One hidden turn or mirror swaps the rows below in pairs. Which row is each named row swapped with?
The rows were stretched afterwards, more along some directions than others.
J_827: [ 18   2 -10  -5   7  -3   2  -8  10  -5  -7  19   0   0  -8  13   2 -14
  -3   1  14]
J_760: [ -8  18   3  -9 -17 -18 -10  13   0   1  -6  -3  15  -5   2  -2  -2 -12
   5  -4   9]
J_174: [ 15   4 -29 -23   3 -18  -1  -5  13 -11 -11   1  10   8  -7  13  10 -23
  -3  -2  -1]
J_468: [  8  22 -11  16 -17 -13  -7  32 -11 -22 -19   7  22  -5 -15   6 -17   2
   7  14  11]
J_912: [ 18  -3 -29 -27  10   0  17   0   3  -7  -4  19  24   2  11   3  -9 -30
 -23  10 -16]
J_117: [ 12  -3  -7  -7 -16   3   4  -6  11 -12  14  18  -9   5  -5 -14  -3 -25
 -12   1  10]
J_636: [-13  -9   5 -17   5 -19 -12  10   3  -2   6   0  13   4  14 -14  -2  -6
  10  -6 -16]
J_995: [  9  -3 -23  -3  -6  -4   4   7   6 -19  19  16   7  -5  -1 -17 -12 -15
   2   8  -4]
J_787: [ -2   7   9  -6  -3  -6 -13  -8   5  23 -15   5  -5  -1   0  -1  -5 -17
   2  -5  33]
J_588: [ 11  10   9 -10 -10  13  10  -1  -5  17 -12  20  -1   9   7  -3 -13 -21
   1  -3  27]
J_831: [ 18   7 -29  -9   1 -15  13   6 -12 -10  -6  -7  31  -9   2  14 -18  -7
   7  11 -15]
J_357: [  2  -9   6   3 -20  -6  -8  10   6 -16  24  -3   0   4   3 -23  -8  -9
   9   5  -1]
J_953: [  6   9 -20 -21  10  -9  10   0   6 -15 -18  21  23  -5   0  11 -14 -15
 -13   0  -5]
J_190: [ 13   2 -15  -9 -11 -10  14  16  18 -31  32   1  11   5 -10  -5   8 -21
  -6  22  -7]
J_676: [  8  22   4   2   4   2 -13   3   0  11 -23  -3   7  -6   5  25   3   7
  14 -23  24]
J_6: [  6  -4  -5  -3  17 -12  -6  23  -7   7   0  -2  19   1  16  -3 -12   8
   8   9 -17]
J_531: [-12   6  -1 -18  -7 -32 -11  19  -2   7   1  -7  16   0  -2  -2   7  -5
   5   4 -12]
J_855: [  4  -7  -9 -35   0 -14   5 -13  24   4   0  20   3   2   8 -19   7 -28
 -22   4 -15]
J_145: [ -2   3  -6   5  -5  -9   1  24   0 -19  18   5   7  -5 -15   7   3   0
   9  10  10]
J_164: [ 16   2 -33 -18   7   2  19  -6   3  -4 -18  30  24   1   6   5  -3 -31
 -27   6  -6]
J_4: [ 19  -3 -27 -15   5   6  17  -3   1   0  -9  -1   7   0  19  -1 -18 -13
 -13  -6 -20]
J_562: [ -4  -2   7 -13  -9  -2   1  11   7  13  24 -10  -3   3  11 -20  -1 -19
  -4   3  -1]
J_135: [ 11   4   2 -16   0 -11  -3  -6  -3  27 -14  15  12  12  16  -2  -3 -25
 -21   2  12]
J_33: [  3  19   5   2 -19   2   2  29   1 -17  15  14  -4   6 -12 -10 -11 -19
  14  26  44]
J_338: [  6   8 -21  -9  -6 -13   4   7   1  -8 -35  24  28 -17 -10   7  -8 -16
 -17  11 -17]
J_489: [  0  -9  -7  -5  -3 -22 -10  17   0  -5  19 -18   8  -1  -2 -17 -15  -4
   5  27  -7]
J_586: [  5 -18 -19  -1 -11 -23   8  10  -5 -12  15 -15  21   7  10  -2 -14  -2
 -15  18 -42]
J_446: [  3   7 -22  12 -10 -23  -2   9  -4 -20 -21  -6  24 -10 -14  19  -6  11
   1  -3 -14]
J_773: [  7   4  13 -10 -13   6   7  -1   1  17  -9  21   6  13  10  -9 -15 -24
 -15   7  21]
J_383: [  0  14   0 -14 -11 -26 -22   4  18   1  -9  12   6  -3   0 -10   9 -11
  -1 -11   6]
J_296: [ 12 -11   1  -3   0  -7   4  12  -6   3  14   1   4  19   9  -1 -16   1
  -5  14  -8]
J_833: [  1  -6  -2 -22 -25 -13  -5  13   9  -5  18  -6 -10  14  -7 -10  14 -27
   0   3  11]
J_26: [  8   2   1  -2  -7 -13 -22  12  16  -8  -1 -11  -4   5  -9   3  22  -1
  12  -7   9]
J_249: [ 17   2  -9  -1  -5  -2   3  10   4   4   3   5  12  -4   4   6   7 -15
  -9  23  -8]
J_983: [  6   2  -6 -19  -4  -6  -2  15  18 -11  21   3   0   2   7 -20   0 -18
   2  18   1]
J_744: [  4 -12  10  -3  14  13   8  26  -5  12  24   3  12  14  26 -15 -22  -5
   7  20  -6]
J_173: [  4   1   1  -9   8  -1  -6  -5   4  20   0  -6  -2  -6  -3   7   4  -5
  22 -11   1]
J_496: [ 10  -3 -11  -7   4   3  13  14   3 -14  32   0   8   4   9  -1  -2 -10
  11  12   1]
J_347: [ -2  10 -13 -20  -7 -15  -1  -8   3  10 -31  10   7   2  -3   1  -9 -19
 -10  -7   0]
J_482: [  8  20 -10   3 -23 -16   2  38  -6 -27 -10   5  29   1 -12   2 -20 -16
  -3  23   8]
J_589: [ 13   1 -29 -13 -16 -10  16  10  13 -40  13  22   6   5  -9  -6   7 -22
 -10   6 -13]
J_179: [-12  -1  17 -10  -6  -9  -7   1   5  17  11  23   1  -3  12 -30 -12 -15
  -7  10   0]
J_476: [  3  18  -3   8 -20 -33 -10  20 -12  -8 -21  -3  27  -6 -14  12 -10   2
   5   8  -4]
J_684: [-14 -17   8 -18  -1 -16  -5   5  18  -4  27   9   5   2  -2 -18  -1 -15
  -5  23  -5]
J_828: [ 16   8 -10  -7  13 -15 -11  12  -6  19  -5 -13  12  -4   6  14   5   1
   8   8  -4]
J_125: [ 15  12 -34   9 -18 -27   0  14   4 -35   7 -16   9  -2 -16  20   8  -2
  -2   6 -17]
J_954: [  1  24 -19  -5 -16 -31  -5  11  14 -30 -14 -11   5  -7 -33  27  -1  -1
   6  -6  18]
J_259: [  8   2 -18  -1  18   4  10  20  -4  -3   3   2  13  -3   8  12  -8   6
   7   7 -10]
J_413: [  0  -7  -4   1   1 -15   1  -2   5  15   7  -3   9 -11  10  -6   3  -2
   1  12 -26]
J_792: [ 25  13  -4   4  -7  -3   0  -5   7  -8 -14  18  17  -4  -3   4  -9 -11
  -6  11   2]

J_174 pairs with J_787
J_135 pairs with J_164
J_496 pairs with J_760
J_173 pairs with J_954
J_249 pairs with J_586
J_588 pairs with J_953

